In the data rows, zero lies at 7.5, halfway between 7 and 8.
Here are some points, one per row:
ndarray[10 5 5 9 5 5 12 8 9 6 10 6 7 7 8 11 8 8 11 6 5 5
        10 9 9 9 8 8 8 5 10 6 7 11 8 5 8 7 8 6 10 6 8 7
        6 11 9 8]
ndarray[5 12 4 8 11 9 10 9 8 9 11 6 10 7 8 9 9 5 8 4 9 6
        8 8 8 7 7 7 5 12 10 8 5 9 7 11 10 7 9 7 9 6 7 6
        9 7 6 8]
ndarray[6 6 8 11 9 7 8 8 9 7 12 8 10 8 9 13 6 7 12 7 6 5
        9 11 8 7 8 8 9 3 6 6 8 10 8 6 7 7 8 5 7 7 9 9
        11 10 9 6]
ndarray[10 8 5 7 7 8 7 11 7 10 8 4 8 6 8 10 7 9 5 10 6 7
        7 9 9 4 4 11 9 7 6 4 6 5 8 5 8 8 8 10 6 6 8 10
        7 4 4 3]
ndarray[9 10 9 6 9 6 7 12 4 7 8 6 9 10 6 8 6 8 3 5 7 4
        7 9 9 5 5 6 7 8 7 6 5 6 6 8 9 9 10 7 9 5 5 9
        7 7 9 6]
ndarray[12 8 5 7 5 8 4 7 12 6 8 6 7 5 6 14 5 8 8 7 9 9
        3 11 10 9 7 9 8 10 8 9 6 6 4 4 5 9 9 9 7 7 8 6
        6 7 8 9]
ndarray[6 7 9 7 9 7 10 6 8 10 12 2 7 8 8 10 3 7 8 8 6 6
        8 7 6 7 9 10 7 7 8 10 5 10 8 9 8 4 8 6 7 8 7 9
        7 5 6 7]
ndarray[10 7 6 4 10 10 6 11 8 6 6 10 10 13 9 8 5 9 5 9 4 11
        7 7 6 7 7 6 9 7 4 10 5 5 6 8 7 11 8 8 11 9 5 10
        3 9 7 7]
ndarray[4 9 7 8 8 7 11 8 8 10 10 6 10 9 7 10 6 6 6 6 8 7
        5 9 8 10 6 5 8 9 7 8 3 7 9 6 6 7 8 9 11 8 5 9
        7 8 3 6]
ndarray[10 8 7 8 9 6 8 8 6 9 8 6 9 10 8 9 7 8 9 6 6 6
        9 10 6 11 6 9 9 9 9 5 10 8 8 6 10 6 8 4 9 8 12 8
        8 10 7 7]
ndarray[7 8 6 5 9 7 8 10 8 7 10 8 10 10 6 11 8 7 8 6 5 6
        5 7 5 9 7 6 5 11 7 8 7 11 7 8 8 7 5 9 9 8 8 8
        3 8 10 7]
ndarray[7 10 6 7 6 9 9 7 9 7 8 6 6 9 5 11 5 9 7 11 8 9
        5 9 10 9 9 8 10 4 7 9 9 4 7 7 4 9 9 8 7 5 8 8
        7 4 7 7]
ndarray[7 11 7 7 9 8 6 9 9 6 10 6 8 6 8 8 4 9 8 8 4 9
        5 9 8 8 8 7 10 7 8 10 10 4 6 9 10 9 8 11 7 8 6 8
        6 8 9 3]
ndarray[7 11 6 7 7 10 6 7 9 8 7 5 8 6 10 12 5 4 10 6 8 10
        7 7 11 7 6 8 10 11 4 6 7 8 7 4 7 8 8 9 7 7 6 7
        7 6 6 9]
ndarray[9 8 8 10 2 6 8 8 8 9 9 7 7 3 7 9 5 13 10 5 5 9
        7 7 6 8 7 8 10 9 9 7 6 5 2 9 6 6 8 11 8 5 10 12
        9 7 6 4]
ndarray[7 9 6 7 7 10 7 11 7 5 10 7 11 5 6 7 8 8 5 5 5 9
        3 4 6 8 6 9 10 9 6 5 8 8 6 7 10 8 8 10 13 6 5 7
        6 8 9 8]
ndarray[8 7 6 10 6 7 8 9 6 9 8 6 11 7 8 6 4 8 8 5 6 7
        6 10 6 10 6 8 8 8 9 8 7 6 7 7 8 8 7 8 7 10 6 8
        7 8 4 8]
ndarray[5 7 7 11 8 10 10 8 9 10 6 7 10 8 6 5 5 6 9 8 5 8
        5 8 6 8 5 6 8 12 8 8 6 6 4 7 4 8 10 9 7 6 4 7
        5 9 8 8]
ndarray[7 9 6 6 9 6 7 5 8 11 6 4 9 3 8 7 8 6 7 8 4 9
        7 7 11 7 7 5 10 8 6 7 5 5 6 6 7 9 6 11 5 6 7 8
        7 5 7 8]
ndarray[5 9 3 7 9 3 11 8 8 5 10 6 9 10 5 12 6 6 5 6 4 9
        4 9 6 8 5 7 6 12 4 8 9 7 9 9 11 8 9 10 10 8 5 8
        5 10 10 9]
ndarray[5 8 7 5 7 6 11 8 6 4 8 10 12 9 9 8 6 8 4 9 8 8
        5 5 4 8 8 7 5 11 6 7 4 5 7 6 10 11 7 14 8 7 5 10
        7 9 9 8]
ndarray[8 10 3 7 7 9 7 8 4 8 12 5 10 10 8 10 4 9 7 9 6 8
        5 8 7 8 6 9 6 10 7 6 7 10 8 8 8 11 10 9 11 8 7 10
        5 12 7 6]
ndarray[6 12 7 9 6 6 8 10 8 2 10 10 9 5 6 7 4 8 5 9 7 8
        6 8 7 9 8 5 12 7 7 7 6 7 8 10 11 9 8 10 10 7 6 10
        5 9 9 6]
ndarray[10 7 5 10 7 7 8 9 12 6 8 8 8 7 6 7 5 12 8 6 6 9
        7 8 10 8 8 12 10 6 9 6 7 7 7 7 7 7 8 8 8 6 10 9
        7 9 7 4]
ndarray[8 6 8 6 6 9 8 11 9 7 9 6 6 5 8 10 5 6 13 6 7 8
        8 7 9 9 6 10 8 6 12 10 9 10 4 6 7 4 9 6 7 6 9 7
        7 11 13 8]
ndarray[7 9 6 6 8 8 4 7 9 8 6 5 8 7 8 8 7 10 7 10 7 6
        5 11 10 7 9 8 9 6 8 6 9 7 4 5 5 8 10 10 5 7 7 9
        4 4 11 4]
ndarray[4 12 5 8 5 11 8 8 9 8 10 7 6 8 11 14 6 7 6 4 6 9
        3 10 4 8 6 4 6 5 7 12 12 8 7 4 8 6 12 8 10 8 2 10
        6 4 4 5]
ndarray[8 7 8 5 7 7 10 8 8 12 11 7 9 8 9 7 7 8 5 6 7 6
        6 8 8 8 8 10 7 8 7 8 6 11 10 9 7 7 7 5 8 8 9 6
        7 10 8 8]
ndarray[7 8 6 10 3 5 7 8 7 4 10 8 9 6 7 11 5 13 9 8 6 8
        5 8 4 8 7 9 8 10 7 8 8 8 5 6 9 9 9 10 12 9 6 11
        1 13 9 8]
ndarray[4 10 6 9 5 8 7 7 10 7 9 7 10 8 8 9 7 10 6 9 10 9
        7 10 9 7 6 9 12 9 7 8 5 8 7 6 10 5 7 9 10 6 9 6
        10 9 8 5]
ndarray[9 9 5 5 12 5 3 6 7 11 7 8 10 4 7 7 9 7 6 7 5 5
        7 9 7 7 5 9 10 7 9 7 5 6 7 8 6 5 8 6 9 9 6 7
        7 8 6 4]
ndarray[9 10 4 6 8 9 3 5 8 6 8 5 10 5 8 8 7 10 9 10 5 8
        6 8 9 9 6 6 7 7 7 7 8 5 6 4 8 8 10 8 6 6 6 8
        7 4 4 9]
ndarray[7 7 4 6 10 9 8 10 5 6 9 4 8 9 6 7 6 8 10 8 6 9
        6 7 7 7 7 5 6 8 9 9 6 6 6 8 8 7 9 6 8 6 8 7
        6 7 6 6]
ndarray[6 10 4 9 7 6 7 11 5 8 10 5 8 10 11 13 8 5 2 7 8 8
        6 5 9 8 7 8 9 11 9 9 8 10 10 7 9 7 7 8 10 8 7 13
        4 10 8 7]
ndarray[9 7 8 4 9 1 4 7 8 10 8 6 9 7 10 8 8 9 6 8 5 8
        8 7 9 7 7 9 9 9 6 5 9 8 6 8 8 13 9 11 6 10 7 9
        5 7 9 7]
ndarray[9 7 6 6 10 5 6 9 10 11 9 7 7 6 8 4 8 8 7 6 7 8
        5 8 6 8 8 7 7 8 5 8 7 5 9 6 10 9 7 10 4 9 5 9
        6 4 7 4]
ndarray[6 8 6 8 7 9 7 8 8 9 12 7 7 10 11 12 7 7 13 6 5 9
        8 10 10 8 7 10 5 9 11 8 7 9 9 4 6 4 7 9 11 10 7 8
        8 8 8 9]
ndarray[9 14 7 7 10 6 6 8 9 5 9 6 6 6 7 6 6 10 8 9 5 10
        4 10 9 8 5 6 10 7 5 6 7 8 6 5 7 10 8 4 6 8 5 7
        8 4 8 6]
ndarray[9 11 7 8 7 9 8 9 10 8 10 10 12 7 6 10 6 9 6 7 5 8
        7 10 9 6 3 5 8 9 6 7 4 7 7 8 8 6 8 10 8 7 5 6
        9 7 8 9]
ndarray[5 8 9 10 10 8 9 8 8 8 9 4 7 6 7 4 8 10 6 4 6 7
        8 9 5 9 8 8 8 13 10 7 6 9 9 8 7 6 7 6 8 9 8 5
        7 6 8 5]
ndarray[5 8 8 7 11 6 6 9 9 11 9 5 7 8 7 8 8 8 6 6 3 7
        6 10 10 10 8 8 9 8 7 8 4 5 5 5 10 9 7 8 7 8 6 7
        8 4 9 4]
ndarray[10 7 6 10 6 8 11 8 10 8 9 3 10 9 8 10 8 5 7 5 5 7
        7 6 6 11 9 7 8 4 11 5 7 9 9 10 8 6 7 5 8 8 6 5
        7 8 8 7]
ndarray[7 8 5 5 10 9 5 7 5 8 10 3 9 8 8 10 9 6 7 6 11 5
        7 10 6 8 7 9 6 9 7 7 5 7 9 7 9 11 9 8 6 6 6 8
        2 8 5 6]
ndarray[6 7 5 3 11 6 7 10 8 10 6 7 8 5 8 8 9 6 11 9 6 9
        6 8 10 8 6 8 8 4 6 8 3 7 8 10 9 11 7 8 7 9 9 5
        6 6 8 7]
ndarray[7 13 6 4 11 8 7 6 9 9 9 6 10 7 9 9 6 9 8 8 7 10
        7 7 12 9 7 8 6 5 7 8 3 6 5 7 6 9 8 11 4 8 5 10
        6 4 6 5]
ndarray[3 11 8 8 5 8 7 7 8 7 10 9 9 3 4 7 4 9 9 5 6 9
        4 8 8 4 7 4 13 12 8 6 8 9 8 7 5 7 6 6 6 8 9 8
        9 7 8 6]
Along one direction, these points spread out more than along any other. Take the direction at right angles to it along which they spread out most. Then take the direction at right angles to both along which they spread out most. Go by this last direction. How far along it is each point below, from 0 to 99? The average is 50, and the first point in the table lies past the average. One standard deviation of the points above along it is 16.
ndarray[10 5 5 9 5 5 12 8 9 6 10 6 7 7 8 11 8 8 11 6 5 5
        10 9 9 9 8 8 8 5 10 6 7 11 8 5 8 7 8 6 10 6 8 7
        6 11 9 8] 54
ndarray[7 9 6 7 7 10 7 11 7 5 10 7 11 5 6 7 8 8 5 5 5 9
        3 4 6 8 6 9 10 9 6 5 8 8 6 7 10 8 8 10 13 6 5 7
        6 8 9 8] 61
ndarray[6 7 9 7 9 7 10 6 8 10 12 2 7 8 8 10 3 7 8 8 6 6
        8 7 6 7 9 10 7 7 8 10 5 10 8 9 8 4 8 6 7 8 7 9
        7 5 6 7] 31
ndarray[7 10 6 7 6 9 9 7 9 7 8 6 6 9 5 11 5 9 7 11 8 9
        5 9 10 9 9 8 10 4 7 9 9 4 7 7 4 9 9 8 7 5 8 8
        7 4 7 7] 69
ndarray[9 10 4 6 8 9 3 5 8 6 8 5 10 5 8 8 7 10 9 10 5 8
        6 8 9 9 6 6 7 7 7 7 8 5 6 4 8 8 10 8 6 6 6 8
        7 4 4 9] 58
ndarray[5 8 7 5 7 6 11 8 6 4 8 10 12 9 9 8 6 8 4 9 8 8
        5 5 4 8 8 7 5 11 6 7 4 5 7 6 10 11 7 14 8 7 5 10
        7 9 9 8] 51
ndarray[7 11 6 7 7 10 6 7 9 8 7 5 8 6 10 12 5 4 10 6 8 10
        7 7 11 7 6 8 10 11 4 6 7 8 7 4 7 8 8 9 7 7 6 7
        7 6 6 9] 54
ndarray[10 8 7 8 9 6 8 8 6 9 8 6 9 10 8 9 7 8 9 6 6 6
        9 10 6 11 6 9 9 9 9 5 10 8 8 6 10 6 8 4 9 8 12 8
        8 10 7 7] 40
ndarray[10 7 6 4 10 10 6 11 8 6 6 10 10 13 9 8 5 9 5 9 4 11
        7 7 6 7 7 6 9 7 4 10 5 5 6 8 7 11 8 8 11 9 5 10
        3 9 7 7] 51
ndarray[10 7 5 10 7 7 8 9 12 6 8 8 8 7 6 7 5 12 8 6 6 9
        7 8 10 8 8 12 10 6 9 6 7 7 7 7 7 7 8 8 8 6 10 9
        7 9 7 4] 71
ndarray[5 9 3 7 9 3 11 8 8 5 10 6 9 10 5 12 6 6 5 6 4 9
        4 9 6 8 5 7 6 12 4 8 9 7 9 9 11 8 9 10 10 8 5 8
        5 10 10 9] 47
ndarray[9 7 6 6 10 5 6 9 10 11 9 7 7 6 8 4 8 8 7 6 7 8
        5 8 6 8 8 7 7 8 5 8 7 5 9 6 10 9 7 10 4 9 5 9
        6 4 7 4] 33
